In the rows, 128 means zero.
Each named move below is a turn or a mirror, shown by a few rows before and after it. Which moves, in which order, take the first row of each later pair to the second? The first pair is answered.
D:
[108 113 135 156 116 144 133  92 126] -> [111 113 135 162 113 145 133  93 127]
[154 153 142 132 162 143 118 100 121] -> [154 143 143 133 167 134 118  95 130]
[125 131 129  97 128 111 133 138 143] -> [128 142 125  94 117 127 130 144 127]
[107  69 117 147  94  96 141 159 130] -> [112  97 104 143  72 132 135 168  97]
F:
[106 138 128  74 118 155 148 175  99] -> [ 98 128 137  79 112 164 154 171 103]
[145 138 103 115 111  94 120 151 104] -> [113  93 123 150  92 140 133 134 123]
[103 126 151  84 148 146 157 132 157] -> [117 138 143  73 155 135 153 136 149]
[122 121 138 159 105 150 129 125 124] -> [148 159 124 132 124 112 112 141 104]
A:
[102  85 129 105 117 162 148 134 117] -> [138 118 123 148 124 180 118  98 110]
[138 150 108 108 117 113 112 151  99] -> [115 125 118 108  99 128 126 163 108]
[129 122 130 118 125 130 129 149 124] -> [132 121 135 135 117 144 129 141 124]
X:
[123 144 131 123 143 143 132 130 123] -> [139 138 124 144 129 124 115 121 122]
[123 113 131 123 107 134 132 134 121] -> [122 114 136 137 115 145 135 119 129]
[109  95 151 115 149 112 148 129 172] -> [126  91 140 137 130  82 128 134 160]
[158 146 123 161 134  83  98  80 144] -> [126 159 119  67 125  92 138 156 107]
B:
[140 104 122 138  93  86 132 148 124] -> [145 103 123 151  96  85 127 137 126]
[116 149 143 144 131 159 144 132 166] -> [110 151 142 138 131 156 147 136 165]
[115 111 148  85 117 161 153 144 106] -> [119 108 142 109  95 170 140 141  97]
[140 131 117 149 131 106 114 115 129] -> [142 133 118 140 146  98 116 114 133]
Pairs:
Each pair is 2 to 4 moves apart.
[118 131 113 171  94 142 113 130 109] -> [121 103 124 168 123  92 116 120 143]
F then D then F
[133 112  97 147  86  72  88 149 105] -> [151 147 112 140 170  74  94  89 147]
X then X then F then B
[110  86 167 141 145 104 153 105 169] -> [115  75 148 135 103  77 140 145 146]
X then D then F then D
[102 109 117 102  68 167 155 162 107] -> [167 136  93 161  71 127  97 126 100]
X then X then A
[140 155 104 125 125  82 108 128  91] -> [112 137 134  94 170  88 143 115 130]
D then A then X then F
[160 121 106 141 142  84 119 112 123] -> [139 103 105 118 116  84 132 148 110]
D then A then B then D
